Each path below is one point turned by a fixed rotation once a step. After each direction that follows a path, write how fast that rotation turns it, in degrees a step (0 if it stays still).
Each turn is a multiple of 5 degrees from 10 to 175, or 0.
Each row of a path follows its step; steps can be skipped.

step 1: [ 0.61 -2.17 -0.10 -3.21  0.33  2.96 -2.61  0.24 -2.03 -0.70 -0.84 -1.01
  2.52  2.94  0.23  2.75 -0.11 -1.00  0.02 -3.08 -1.55  0.97 -0.01 -0.49
 -1.91 -3.52  2.01  0.24  0.73 -2.92 -2.58  0.39 -1.57 -3.08 -0.44  1.49
 -0.73  2.16 -0.41  0.80 -3.47  0.74 -1.07 -0.47  0.79 -0.99  0.16  0.70]
step 2: [-1.13  1.65  1.58  2.59 -2.69  2.46 -2.58  0.30 -2.77 -1.08  1.89 -1.32
 -1.70 -0.59 -2.72 -0.40  1.95  1.57  0.97 -1.15  1.37  1.44  1.65 -1.73
 -2.94 -1.71 -3.02  1.28 -2.32 -0.91 -1.70  0.86 -1.72 -3.53 -0.05  0.80
  0.91 -0.74  0.92 -2.05  0.58  0.20  0.60 -1.64  1.88  0.03 -2.30 -1.00]
step 3: [ 0.41 -1.91  0.73  1.69  0.52  2.78 -0.84 -1.41 -0.29 -1.64 -1.47  1.45
  2.83  1.15 -0.78 -0.26  0.86  3.38 -2.88  1.29 -1.90 -1.61 -1.82 -0.56
 -0.66 -1.33  2.76  0.40 -1.52 -1.03 -0.11 -2.57 -2.39 -1.97  0.41  1.02
 -1.19  1.89  3.01 -1.14  1.63  1.57 -1.03  1.43  2.14  2.99 -1.58 -3.08]
step 4: [-1.25  0.08  1.03 -2.05 -0.07  2.09  1.05  0.16 -0.99 -3.87  1.81  0.65
  1.31  1.56 -1.55 -0.03  3.53  2.38 -1.94 -1.34  3.80 -0.64  0.13  0.08
 -3.25  3.43  0.00 -3.64 -0.69  0.14  1.90  0.45 -1.91 -0.79 -1.66  0.31
  0.24  1.38  0.24 -0.51  0.98 -1.32  2.08 -2.59 -0.11  1.22  2.05 -0.64]
step 5: [-1.21  1.44 -1.49 -0.54 -1.02 -0.35  0.79 -1.58  0.71 -3.57  3.64  0.57
  0.54  1.82  1.03  0.01  0.14  1.41  2.04 -2.89  1.62 -5.21 -2.21  0.20
  1.61 -1.05  0.24  0.90  1.72  1.08 -1.29  0.03 -3.10  1.03  1.77 -0.55
  0.70  2.47  2.50  1.45 -0.38  0.32  0.49  1.42  2.53  1.84 -1.72 -0.37]
step 6: [-1.78  0.58 -0.03 -2.52 -0.21  0.00  2.39  2.46 -4.76 -0.98 -0.01  0.83
 -1.23  3.21 -0.84 -0.54  1.35  1.75  2.40 -0.13  1.56  0.56 -0.30 -0.33
  0.06  0.81  2.00 -0.34 -0.55 -1.37 -0.19  2.13 -1.22  2.10 -2.13  1.96
 -3.07  1.25 -2.82  1.86  1.39  0.70  0.17  2.65  0.37  1.30 -3.62 -0.29]
step 7: [-0.03  2.92 -2.79 -2.74 -1.21 -0.66 -0.13 -0.38 -3.03  1.39  1.13  0.05
  2.09 -2.37 -0.69  1.58  0.16  2.97 -1.49 -1.80  0.02 -0.57 -0.05  0.57
  0.06  0.80 -1.70 -1.20  2.71 -0.32 -4.35 -1.84 -1.07 -1.15 -0.80  0.61
 -1.99 -1.10 -0.08  1.98 -1.26  4.29  0.93  0.80  3.12 -0.01 -0.68  0.51]
step 8: [ 0.67  0.81  0.15 -3.62 -2.00  2.21 -1.56 -1.65 -3.49 -3.50 -1.75  3.22
 -1.18 -1.24  3.09 -1.56  0.02 -0.49  1.05  1.07  0.50  0.35 -0.34  1.65
 -1.64 -1.55  0.35  0.04 -1.80 -1.37 -3.28  2.75  2.14 -2.99  0.11 -0.64
 -3.06 -0.10 -0.01  0.12 -0.50 -0.14 -1.03 -0.94  1.05  2.36 -1.24  0.56]
step 9: [-0.37  2.85 -0.76 -1.82 -3.10  2.67 -4.44  0.52 -0.71  0.54  1.04  0.29
 -1.29 -0.85 -0.69  0.33 -0.04  0.01 -2.80  0.10  0.49  0.49 -1.18 -0.54
  1.64 -0.09  1.86  1.19  0.87 -3.81  0.04 -0.32 -3.91 -0.52 -2.19  2.24
 -0.60 -0.16  0.77 -1.94 -3.69 -0.78  0.12 -1.33  1.10  0.62  0.22 -3.30]
step 10: [-0.47  0.69  2.39  1.21 -3.19  3.51 -0.71 -1.69  0.18 -0.19  0.02  1.43
 -1.45 -0.31  1.40  0.36  1.14  3.16  2.62  1.57 -0.38 -1.83  0.01  1.64
  0.63 -1.34  0.89 -3.41 -1.78 -2.13 -0.07  1.15 -0.22 -2.37 -1.64  1.05
  2.56  0.79  0.70 -1.69  2.35  2.79  3.47  0.71  2.37 -0.14  1.07 -1.52]
step 11: [ 1.37  1.06 -0.17  0.03 -2.40 -0.56 -0.54  1.46 -1.85 -3.43 -0.87 -0.72
  3.83  2.14  2.55  1.25 -1.61 -0.26 -4.02 -0.16  0.15 -0.53 -0.89 -0.44
  1.18 -1.11  1.00 -1.75 -1.15 -1.36  2.36  0.93 -3.10  1.26  0.32  1.53
 -1.07  0.88  2.70  0.61  2.30 -0.13  4.64 -1.12  0.69  0.57 -0.78 -0.83]
Speeds:
[-0.15 -0.62  0.30 -0.94  0.22 -0.52 -0.02 -0.16  0.16 -0.53 -1.07  0.45
  0.41 -0.07  0.59 -0.88 -0.31 -0.68  0.78 -0.01 -0.92 -0.93 -0.02 -0.05
 -0.06 -0.36  0.59  0.34 -0.28  0.09  0.56 -0.01  0.90 -0.43  0.41  0.53
  0.24  0.53  0.26 -0.62  0.58  0.55 -0.21  0.68  0.84  0.34 -0.59 -0.06]	145
[ 0.58 -0.71 -0.04  0.19  0.09  0.01  0.41 -0.52 -0.78 -0.10  0.53  0.53
  0.25 -0.26  0.48  0.70 -0.64 -0.24  0.65  0.23  0.00  0.09 -0.58  0.00
  0.59 -1.22  0.22 -0.59 -0.98  1.20 -0.66 -0.48 -0.51  0.16 -0.35 -0.17
 -0.50  0.38 -0.61 -0.81  0.25 -0.24 -0.31  0.14 -0.68  0.40  0.38 -0.54]	145
[-0.46  0.26  0.80  0.12 -0.78  0.32 -0.75  0.62  0.21 -0.20  0.42 -0.04
 -0.04 -0.51  0.02  0.68 -0.13 -0.22 -0.56  0.88 -0.47  0.20 -0.25  0.05
  0.02 -0.66  0.78 -0.01 -0.03 -0.24 -0.05  0.24  0.61  0.00  1.08 -0.23
 -0.33  0.38 -1.09 -0.84 -0.88  0.96  0.75 -0.35 -0.07 -0.41 -0.06  0.79]	40
[ 0.51  0.83 -0.14 -0.45 -0.54  0.23  0.66 -0.29  0.21  0.97 -0.46  0.59
 -0.15  0.09 -0.51  0.18 -0.85  0.08  0.52 -0.50 -0.88  0.60 -0.14 -0.36
 -0.47 -0.39  0.14  0.35 -0.27 -0.44 -0.55  1.07  0.22  0.09 -0.07  0.52
 -0.58 -0.85  0.38 -0.51 -0.56 -0.21 -0.15 -0.13  0.73  0.32  1.25  0.26]	45
[-0.05 -0.82  0.18  0.58 -0.22  0.06  0.26  0.43 -1.00  0.53  0.61 -0.11
  0.13 -0.04 -0.27 -0.04 -1.03  0.42 -0.63 -0.24 -0.83 -0.12  0.91 -0.69
  0.23 -0.77 -0.71 -0.73 -0.17 -0.08  0.38  0.53  0.59  0.04  0.18  0.00
 -0.15 -0.16 -0.36  1.11  0.37 -0.18  0.23  0.04  1.07 -0.35 -0.79 -0.50]	80
[-0.14 -0.43  0.15  0.25  0.22  0.30 -0.63 -0.34  0.45 -0.24 -0.17  0.47
 -0.73 -0.61 -0.26  0.97 -0.59  0.15 -0.54  0.58  0.95 -1.05 -0.70 -0.28
 -0.18  0.74  0.05 -0.44  0.14  0.50  0.44  1.16  0.44  0.12  0.25  1.13
  0.34 -0.01  0.06  0.14 -0.24 -0.20 -0.42  0.20  0.17  0.27  0.57 -1.08]	65
[ 0.76 -0.32 -0.52 -0.08  0.79  0.43  0.10  0.01 -0.03  0.48 -1.08  0.61
 -0.63  0.74  0.08 -0.16  0.21  0.26 -0.83  0.66 -0.08 -0.03 -0.52 -0.05
  0.06 -0.79  0.62  0.58  0.06 -0.11  0.48  0.48 -0.42  0.48  0.45  0.14
 -1.01  0.22  0.25  0.43 -0.12 -0.75  0.70 -0.31 -0.74  0.31 -1.20  0.27]	135

step 0: [-1.50 -0.78  0.77  0.51  2.51  1.43 -0.09 -1.93 -1.98 -3.12 -3.52  1.03
 -0.41 -0.22 -0.51 -1.55 -5.00  2.12  1.56  0.65 -0.03 -0.25  1.81 -2.77
  0.92  0.84 -0.57  1.20 -1.78  0.96  3.09  1.89  0.79  2.35 -0.99  2.31
 -0.36  3.37 -0.16  0.08 -2.11  0.39  0.67  3.38  3.54  0.05  1.89 -0.32]
step 1: [ 0.69  2.09 -0.44 -5.05 -2.10  0.95 -0.15 -0.43  1.02 -2.75 -1.17  3.69
 -1.35  0.05  0.77  2.09  0.04  2.02 -0.64  0.33 -0.72 -0.68 -2.44 -0.60
  3.18  0.94 -2.97 -1.36 -1.75  0.27 -0.60  0.26  2.82  1.17  1.65 -0.36
  0.86 -1.53  0.89 -2.57 -0.56 -0.79  4.88 -2.57 -2.20  0.86 -0.39  1.59]
step 2: [ 0.77  2.76  0.10  0.75 -2.42 -2.37 -2.86  0.94  1.13 -0.64  2.15 -1.61
 -0.81  2.99 -1.82 -0.39 -0.77 -1.60 -0.88 -0.24  1.79 -0.47  4.54  1.28
  1.03 -2.56  1.33 -3.35 -0.09  0.06  1.57 -0.02  1.91 -0.98  0.41  4.13
  2.38 -1.15  1.75 -0.73 -0.08  1.91  1.13  3.52 -0.96 -0.45 -2.32 -1.29]
step 3: [-2.39 -3.01  3.58 -1.10 -0.46 -1.87 -0.62 -1.06  0.90 -3.13 -0.73 -3.79
 -0.56 -1.46 -0.03  0.33 -1.28  1.46 -0.50  2.40  0.27 -1.95  1.92 -1.86
 -0.55 -0.39 -0.26 -0.21 -1.80 -2.35  1.14  3.30 -0.07  2.51 -3.02 -1.90
 -3.53  0.50 -2.58  3.15 -0.32  2.67  1.36  0.76 -1.48  1.24 -0.70  0.69]
step 4: [-0.96  0.93  1.45 -2.79  0.11  1.22 -0.89  0.68 -2.58 -2.23 -3.65  1.29
 -1.11 -0.08 -1.32 -1.98 -0.59  1.60  1.08 -0.69 -1.18 -3.67  1.99 -0.46
  0.87  1.88 -2.41  0.88 -0.32  0.61  3.29 -3.03  3.48  0.62 -0.30 -0.54
  2.27  2.20  0.71 -0.01 -0.23 -4.03  1.88  0.28  1.53 -1.03  3.38 -1.79]
step 6: [-1.27 -0.53  2.19 -0.52 -4.21 -4.65 -0.47 -1.65  0.60 -0.68 -0.08  0.40
 -3.46 -0.01 -0.78 -1.94 -1.31 -1.27  0.33 -1.61  2.10 -1.13  0.57 -3.03
 -1.47 -1.29  1.17 -3.14 -1.49 -3.54  1.46  0.03  0.81  0.55 -0.75  1.59
  1.56 -0.05  0.91 -2.39  0.29  2.68  1.98  0.86 -0.24 -0.59 -4.11  1.50]
step 7: [-0.91 -1.18  3.02 -1.20  0.72 -0.81  0.31  2.33  0.05 -2.20  1.29  0.15
 -0.70 -0.29 -0.41  0.73 -0.09  1.31 -1.40  0.80 -2.18 -3.18  3.22 -0.40
  1.86  1.46 -2.98 -2.61 -0.82 -0.53  2.27  1.78  1.81 -2.63 -0.68 -0.35
 -2.20 -0.61 -1.60  6.20  1.02  0.93  1.13  0.99 -0.73 -1.92  1.49 -2.99]
step 8: [ 0.58  0.37 -1.96 -3.12  1.59  0.65 -2.02  0.18 -0.44 -4.72 -3.62  1.41
  1.36 -0.08 -1.36 -2.56 -1.76  2.17 -1.18 -1.21  1.11 -0.30  2.36  0.37
 -0.10 -1.76  1.55  2.31 -0.47 -0.29  3.05  0.04  0.87  3.95  1.28 -0.86
  1.09 -0.09 -0.36 -0.23 -2.23 -0.88  1.54  2.62  3.40  3.13  2.23 -0.72]
step 9: [-0.97  1.50 -0.60 -0.69 -0.83  1.36 -1.57 -2.18  3.06 -0.99 -0.56  1.77
 -0.73 -1.05  1.53  0.87 -3.43  1.89 -0.25  1.61  2.30  1.39  0.39 -3.91
  1.28 -0.63 -3.98 -2.94 -1.64 -1.19 -0.91 -1.96  3.32  0.55 -0.20  1.91
 -0.07 -0.38  0.29 -4.27  1.38 -0.23  2.19 -1.86 -3.51  0.01 -0.17 -0.06]
step 10: [-0.29 -0.28  1.42 -0.17 -0.95 -2.19 -1.25  1.78  0.48  0.95  0.72 -1.09
 -2.55  1.97 -3.67  1.11 -1.01 -1.34  0.89 -1.02 -0.84 -2.61 -0.45 -0.58
  2.85 -0.22  0.21 -1.24 -2.65  0.61  2.71  2.24  1.66 -2.62 -0.07  3.47
  0.98  0.39  1.45  0.54 -1.64  3.19  3.86  3.51  1.21 -0.86 -3.41  0.85]
step 11: [-1.24 -0.03  3.13 -3.75 -1.59 -1.23  1.40 -2.29 -1.45 -5.55 -0.09 -0.24
  1.81  1.23  2.38 -0.07  1.43  0.45 -1.97  2.14  0.30 -0.94  2.49  1.94
  0.96 -0.05 -0.77 -1.51  0.20 -2.73  1.64  2.37 -0.21  3.19 -0.64 -1.47
  0.31 -1.51 -1.23  3.65 -0.15  2.02  1.44  2.23 -1.55 -0.06  1.69 -0.45]
Speeds:
[ 0.12 -0.54 -0.23 -0.19  0.87 -0.03  0.77  0.29 -0.40  0.19 -0.80 -0.65
  0.69 -0.38  0.45  0.04  0.19  0.67  0.61 -0.62  0.14  0.04  0.76  0.46
 -0.17 -0.13 -0.49 -0.72  0.47  0.30  0.99 -0.05 -0.21  0.76 -1.00 -0.72
 -0.46 -0.21  0.28 -0.10 -0.84  0.30  0.20 -0.58  0.50 -0.59  0.23 -0.87]	90
[ 0.40  0.26 -0.20 -0.19 -0.64 -0.69 -0.68  0.81 -0.11 -0.94 -0.19 -0.45
  0.00 -0.13  0.60 -0.13  0.00 -0.02 -0.59 -0.32 -0.60 -0.57  0.60  0.16
  0.17  0.00  1.48 -1.27  0.28  0.05 -0.01  0.39 -0.79  0.06  0.34  0.11
 -0.87 -0.12 -0.16  0.54  0.76 -0.36 -0.68 -0.74 -0.06  0.20 -0.18 -0.24]	80
[-0.08  0.55 -0.03 -0.63 -0.02  0.39 -0.14 -0.72 -0.26 -0.54 -0.72  0.07
  0.17 -0.53  0.00 -0.11  0.56 -0.56  0.49 -0.78  0.64 -0.30 -0.14 -0.11
 -0.64 -0.59 -0.10  0.41 -0.50 -0.71 -0.22  0.27 -0.93  0.70  0.20  0.64
 -0.07 -0.02 -0.91  0.63 -0.76  0.64  0.16 -0.95 -0.15  0.00 -0.03  1.31]	140
[-0.31 -0.46 -0.37 -0.73 -0.21 -0.23  0.41 -0.05 -0.83  0.03  0.06 -0.71
 -0.49 -0.83  1.08 -0.41  0.13  0.40 -0.83  0.10  0.44 -0.07 -0.52 -0.10
  0.18  0.64 -0.25 -0.18 -0.12 -1.01  0.28  0.07  0.32  0.47  0.18 -0.77
  1.57 -0.23 -0.33 -0.71  0.66 -0.41 -0.27 -0.32 -0.32 -0.08 -0.55  0.39]	140
[-0.19  0.69  0.45  0.14 -0.83 -0.08  0.30  0.07 -0.54 -0.35  0.25 -0.31
 -0.86 -0.92 -0.87 -0.35  0.62 -0.36  0.99  0.31 -0.31  0.05  0.40  0.09
 -1.42 -0.53 -0.07  0.58  0.83  0.45  0.19  0.32  0.77 -0.01 -0.26 -0.89
 -0.40 -0.20  0.02 -0.16  0.69 -0.67 -0.20 -0.16 -0.07 -0.49 -0.24  0.20]	40
